In the rows, 128 means zero.
Rotation paths and how fast each direction turns (degrees each step):
Each turn is a multiple of 5 degrees from 10 to 175, or 0.
Each row of a path follows its step; steps can be skipped.
path 1
step 1: [133 132 116 118 135 138 131 143 116 122 130 126 141 121 129 127 121 134
 126 127 132 138 125 144 123 124 124 125 140 126 109 135 143 139 124 133
 136 121 119 123 127 130 118]
step 7: [137 130 123 132 130 134 119 122 122 152 134 109 120 122 129 127 127 126
 128 143 125 125 134 131 137 145 135 133 137 137 127 120 127 118 127 120
 126 119 144 137 130 136 125]
step 10: [136 135 120 121 146 133 125 126 104 124 117 118 133 131 138 131 118 128
 121 126 118 118 130 127 125 120 128 124 130 118 126 132 124 138 135 113
 117 117 119 133 133 140 125]
step 11: [132 120 132 131 134 135 140 131 144 125 136 117 111 126 136 141 125 132
 129 125 130 137 139 119 121 135 139 122 124 131 126 122 130 145 141 130
 139 128 117 115 123 120 131]
step 12: [135 129 116 140 136 134 120 129 120 127 136 126 145 140 134 139 123 121
 127 140 125 125 121 129 134 129 124 121 115 126 132 133 144 118 130 132
 120 120 138 112 118 128 116]
step 16: [127 123 131 113 123 134 122 132 130 139 140 115 117 139 128 132 117 137
 143 135 125 140 117 136 143 123 130 138 135 126 123 122 121 128 131 128
 144 118 136 130 130 122 138]
step 19: [140 132 124 123 132 131 134 120 125 107 132 125 121 129 138 115 130 127
 124 136 113 131 120 132 127 114 140 132 119 140 117 128 132 139 129 128
 125 112 116 124 129 130 140]
step 28: [149 133 124 122 121 119 143 138 126 121 118 127 132 137 139 133 126 127
 122 125 120 129 119 140 119 124 122 134 136 128 121 123 146 138 131 134
 112 129 126 118 129 124 121]
[126 125 128 128 131 129 126 124 127 129 127 126 124 130 131 127 133 129
 126 126 130 128 130 124 127 129 125 127 134 133 132 128 127 128 128 125
 122 128 123 131 128 127 126]  95
[126 124 130 124 122 129 126 129 126 125 129 128 125 130 131 127 125 128
 130 129 121 127 131 125 125 129 131 130 127 127 131 129 124 129 128 126
 129 124 127 130 130 128 131]  130
[127 129 126 128 126 128 134 126 126 125 129 126 126 129 129 131 131 123
 131 130 127 126 125 122 125 125 128 129 128 129 129 127 128 128 129 127
 127 130 127 120 126 133 126]  45
[136 128 128 126 128 127 128 127 131 132 126 130 124 127 127 123 127 127
 128 133 125 127 128 127 126 125 128 128 133 128 127 128 128 129 131 128
 124 130 131 129 126 130 133]  35
path 2
step 5: [126 125 127 137 141 112 136 124 123 127 125 132 126 145 123 120 136 142
 120 132 129 115 113 122 116 132 136 129 129 120 130 118 111 126 122 134
 133 125 138 132 113 127 112]
step 7: [143 118 116 126 124 116 144 125 128 124 126 122 130 118 139 127 121 132
 127 138 129 114 115 140 138 147 134 132 120 131 123 143 134 136 118 122
 133 120 133 119 127 133 125]
step 14: [127 134 128 140 136 115 135 127 137 124 129 127 142 122 119 120 129 131
 146 132 138 127 123 138 137 146 124 123 137 136 125 138 120 124 141 121
 129 130 144 143 122 117 130]
step 21: [107 132 127 118 124 123 146 105 126 135 139 118 135 139 120 124 134 129
 131 140 125 114 127 133 122 134 132 133 123 122 116 124 119 128 132 119
 130 131 130 134 115 134 125]
step 22: [124 130 134 136 131 121 144 122 128 133 113 126 132 127 135 131 122 126
 148 125 149 126 125 122 131 145 150 128 136 131 112 130 129 115 123 126
 137 123 130 124 130 128 129]
step 25: [119 135 135 124 139 119 150 114 132 118 120 117 135 123 120 124 134 124
 142 126 127 127 117 122 122 138 138 115 126 124 129 132 131 140 132 121
 122 125 132 115 127 131 109]
step 28: [131 119 129 121 121 113 147 118 114 134 123 130 125 125 125 128 128 130
 121 130 131 126 119 136 139 140 134 126 111 115 126 141 131 129 132 126
 120 126 146 119 141 119 116]
step 30: [131 138 126 138 139 125 143 128 132 117 121 125 124 125 129 130 133 129
 140 117 119 122 117 133 115 147 142 122 134 131 126 112 120 133 133 130
 140 125 145 133 127 124 114]
[128 127 126 127 124 129 127 134 127 133 131 124 126 126 131 123 131 123
 129 130 126 125 127 127 125 128 127 129 129 128 125 130 128 130 125 124
 124 130 130 126 126 125 131]  130
[121 128 129 128 130 128 128 130 125 125 130 125 128 130 126 125 124 129
 128 128 129 127 129 128 128 121 129 132 126 125 129 131 125 131 129 129
 128 129 129 124 129 125 123]  90
[133 129 128 130 128 132 126 132 126 126 124 130 125 135 129 129 127 127
 129 125 129 126 126 123 125 127 130 132 128 129 127 124 130 128 127 128
 132 129 129 130 127 126 124]  100
[129 126 125 129 121 131 131 126 125 129 129 129 126 126 127 127 126 130
 129 128 128 129 132 124 129 130 129 131 124 127 124 131 125 123 123 129
 131 125 124 126 128 129 129]  70
[126 123 129 126 130 129 130 124 133 123 128 130 126 130 128 125 128 128
 128 130 127 127 130 125 127 129 124 129 125 131 129 125 131 131 129 123
 127 126 124 125 124 127 128]  175
[128 129 124 129 130 124 131 127 127 127 130 129 127 130 124 130 129 126
 132 135 127 128 128 124 128 126 124 129 124 127 126 126 132 126 128 133
 127 129 132 129 128 127 130]  110
